Named moves come first, each a turn or a mirror and shown by rows before and after it. Which of them, in which order, take the first row of each pair that follows to the second? Write the first one first, as in the answered first pair.
Z911:
[-40,5,2,-9,50,8,-35,10] -> [20,-21,-12,-34,22,4,34,-50]
[9,-1,-20,17,-2,-20,9,-18] -> [-8,4,-22,25,5,-20,-11,1]
[12,-30,40,1,-68,24,24,24] -> [-15,-16,44,17,-50,25,-10,47]
Z386:
[21,22,-11,30,-7,18,-8,-17] -> [9,14,-21,21,30,-8,-11,-15]
[19,-14,22,0,-22,23,7,8] -> [2,0,4,25,1,-3,-24,31]
[9,-33,-16,-20,-7,-55,10,6] -> [23,-28,3,-9,-51,-21,19,4]
Z465:
[-14,11,-13,-1,0,24,10,14] -> [-8,-8,-3,-20,9,10,18,4]
[33,-39,10,-27,-10,-50,33,-6] -> [33,18,-10,48,-46,0,0,19]
[31,-25,7,-12,16,-33,5,10] -> [35,7,-8,29,-5,-7,-19,23]
Z89:
[-23,-2,17,-3,-1,26,-24,8] -> [-21,9,-6,8,13,9,-27,10]
[5,4,-20,-5,-1,9,19,-5] -> [5,-5,-4,-12,-9,22,15,-7]
[12,-4,19,-18,-30,-22,20,5] -> [-5,0,21,-11,-23,-22,-1,21]
[21,-34,4,34,-16,-33,-24,38] -> [28,-31,-15,39,-2,-43,-14,28]

Between the rows of a pair lie 2 to 3 moves.
[-10,-26,37,-57,-22,72,26,-27] -> [-67,-3,-17,-6,74,-28,-40,30] | Z386 Z386
[-32,11,17,-2,-29,3,-8,47] -> [-11,21,-9,20,-38,-13,3,44] | Z911 Z386
[2,-4,-15,-13,-14,31,57,-28] -> [-39,3,19,-24,1,52,23,-3] | Z911 Z386 Z386
[36,0,-8,5,-43,17,25,-34] -> [-8,-1,-33,8,38,-48,-16,-4] | Z386 Z386 Z911
[10,5,-3,37,-7,-3,-22,29] -> [-24,-9,29,-4,9,12,-25,32] | Z386 Z386 Z911
[48,-24,38,-15,-21,-10,40,-31] -> [7,-20,75,-6,-13,2,-16,24] | Z89 Z911
[7,-27,17,8,4,-38,-11,29] -> [-12,-20,25,0,13,-19,-19,39] | Z89 Z386 Z911
[28,-19,-8,-27,-48,16,56,-25] -> [-41,30,-42,26,29,-7,-27,31] | Z911 Z89
[21,-23,33,-12,-30,-2,10,5] -> [17,-7,-1,26,-12,-40,-8,19] | Z386 Z911 Z386
[-25,-1,56,16,-43,10,-42,60] -> [-33,-4,-15,6,62,-69,-22,31] | Z386 Z89
[20,22,-37,27,-23,-45,2,14] -> [35,1,-33,-8,-15,-51,32,-14] | Z89 Z386 Z386
[-19,-9,-13,-37,24,39,19,-50] -> [-17,21,-61,21,26,12,9,-42] | Z386 Z386 Z89
[-11,-35,-28,-25,19,-18,14,-31] -> [-15,-35,3,-35,-14,27,6,-24] | Z911 Z386
